[[2,21,22,67,37,58,-78,14,-7,59,35,-49],
[4,-10,0,8,11,13,11,-14,-2,15,67,-13],
[2,-14,-8,17,5,12,-4,-11,3,12,-22,-42],
[-9,-12,9,1,2,-4,19,-2,3,11,-49,-3]]
|
[[-9,2,4,2],
[-12,-14,-10,21],
[9,-8,0,22],
[1,17,8,67],
[2,5,11,37],
[-4,12,13,58],
[19,-4,11,-78],
[-2,-11,-14,14],
[3,3,-2,-7],
[11,12,15,59],
[-49,-22,67,35],
[-3,-42,-13,-49]]

[[3,-6,-15,6,14,56,-15,11,-17,16,11,-34,-1,-21],
[0,-13,-1,3,-18,18,-20,2,1,-8,-21,-28,-18,-20],
[0,-8,-22,6,17,56,-15,9,-23,17,15,-37,1,-23],
[2,-6,-14,9,17,61,-11,11,-18,19,16,-31,2,-22],
[15,25,35,13,0,-44,32,4,37,-1,4,54,18,41],
[8,-5,1,10,3,49,-12,16,1,9,-3,-27,-5,-17]]
|
[[8,15,2,0,0,3],
[-5,25,-6,-8,-13,-6],
[1,35,-14,-22,-1,-15],
[10,13,9,6,3,6],
[3,0,17,17,-18,14],
[49,-44,61,56,18,56],
[-12,32,-11,-15,-20,-15],
[16,4,11,9,2,11],
[1,37,-18,-23,1,-17],
[9,-1,19,17,-8,16],
[-3,4,16,15,-21,11],
[-27,54,-31,-37,-28,-34],
[-5,18,2,1,-18,-1],
[-17,41,-22,-23,-20,-21]]

[[3,23,22,-7,2,5,20,0],
[-15,44,-16,-52,18,-70,-5,2],
[-21,31,-7,-43,10,-47,5,-4],
[-10,67,12,-39,30,-17,30,6],
[-26,45,-15,-52,22,-52,7,-1],
[8,6,-19,11,22,15,-10,12],
[-15,27,-29,-14,38,7,3,9],
[-19,-1,-20,-15,7,-12,-4,-2]]
|
[[-19,-15,8,-26,-10,-21,-15,3],
[-1,27,6,45,67,31,44,23],
[-20,-29,-19,-15,12,-7,-16,22],
[-15,-14,11,-52,-39,-43,-52,-7],
[7,38,22,22,30,10,18,2],
[-12,7,15,-52,-17,-47,-70,5],
[-4,3,-10,7,30,5,-5,20],
[-2,9,12,-1,6,-4,2,0]]

[[-2,43],
[0,78],
[1,77],
[6,59],
[18,78],
[-6,-11]]
|
[[-6,18,6,1,0,-2],
[-11,78,59,77,78,43]]

[[47,55,70,-81,48,74,52,33,-40],
[-42,-59,-53,46,-8,-46,-40,-54,43],
[2,36,48,-48,6,42,56,39,-36],
[13,-16,-17,-3,49,-7,-11,5,29],
[22,-3,8,-11,2,5,3,11,-1],
[20,17,23,-23,-9,18,25,20,-18]]
|
[[20,22,13,2,-42,47],
[17,-3,-16,36,-59,55],
[23,8,-17,48,-53,70],
[-23,-11,-3,-48,46,-81],
[-9,2,49,6,-8,48],
[18,5,-7,42,-46,74],
[25,3,-11,56,-40,52],
[20,11,5,39,-54,33],
[-18,-1,29,-36,43,-40]]

[[31,12,19,9,17,5,-18,-7,29,-18,-2,-74,6,6],
[14,11,0,13,4,5,-31,9,14,-55,-2,-56,-6,14]]
|
[[14,31],
[11,12],
[0,19],
[13,9],
[4,17],
[5,5],
[-31,-18],
[9,-7],
[14,29],
[-55,-18],
[-2,-2],
[-56,-74],
[-6,6],
[14,6]]

[[-18,7,0,-16,-1,0,5],
[41,-50,44,40,33,36,-11],
[32,-44,18,51,52,37,-50],
[-16,12,12,-15,-21,-11,20],
[-29,28,-13,-38,-18,-14,33],
[60,-72,39,63,61,64,-47]]
|
[[60,-29,-16,32,41,-18],
[-72,28,12,-44,-50,7],
[39,-13,12,18,44,0],
[63,-38,-15,51,40,-16],
[61,-18,-21,52,33,-1],
[64,-14,-11,37,36,0],
[-47,33,20,-50,-11,5]]
---
[[82,-9,-16,-40,-8,-18],
[83,-10,-18,-38,-20,-7],
[-21,14,-3,-31,34,-20]]
|
[[82,-9,-16,-40,-8,-18],
[-21,14,-3,-31,34,-20]]

[[-23,-27,19,29,9,9],
[-39,-66,-3,25,0,10],
[-22,-23,-8,12,-2,2],
[-56,-17,-10,56,15,-11],
[-8,49,25,4,-15,18]]
|
[[-23,-27,19,29,9,9],
[-22,-23,-8,12,-2,2],
[-8,49,25,4,-15,18]]

[[-31,-84,3,1,-4,2,-6,22,73,-64,-32,-30,-22],
[0,-22,34,-53,8,38,-15,1,35,-39,-45,15,-2],
[39,16,25,-68,-5,28,-32,-29,-12,6,-28,25,26],
[-11,-60,-15,-10,-17,-15,-13,4,53,-46,-1,-36,-6],
[14,-44,-11,-59,-33,-2,-45,-31,43,-21,-9,-16,18],
[-19,8,42,35,39,36,34,34,-1,-18,-32,21,-25]]
|
[[-31,-84,3,1,-4,2,-6,22,73,-64,-32,-30,-22],
[39,16,25,-68,-5,28,-32,-29,-12,6,-28,25,26],
[14,-44,-11,-59,-33,-2,-45,-31,43,-21,-9,-16,18]]

[[70,55,8,6,75,34,76,-27,12,-56,37,54,-15,26,40,47],
[-14,-3,-70,35,-45,5,-20,-27,-67,74,-20,-24,10,-29,-43,32],
[66,39,14,16,75,36,72,-38,3,-54,38,51,-35,10,56,57]]
|
[[70,55,8,6,75,34,76,-27,12,-56,37,54,-15,26,40,47],
[66,39,14,16,75,36,72,-38,3,-54,38,51,-35,10,56,57]]

[[-20,-10,1,-2,52,-5,-13,77],
[-11,18,0,-9,-68,8,-4,17]]
|
[[-20,-10,1,-2,52,-5,-13,77]]

[[-59,-10,46,1,-18,50,12,-33,4],
[2,14,-20,-25,50,50,34,44,23],
[33,38,36,-2,16,-28,81,-72,-34],
[-17,21,-38,11,-54,-9,76,37,23],
[-61,16,-39,-34,42,-57,50,-21,43]]
|
[[-59,-10,46,1,-18,50,12,-33,4],
[33,38,36,-2,16,-28,81,-72,-34],
[-61,16,-39,-34,42,-57,50,-21,43]]
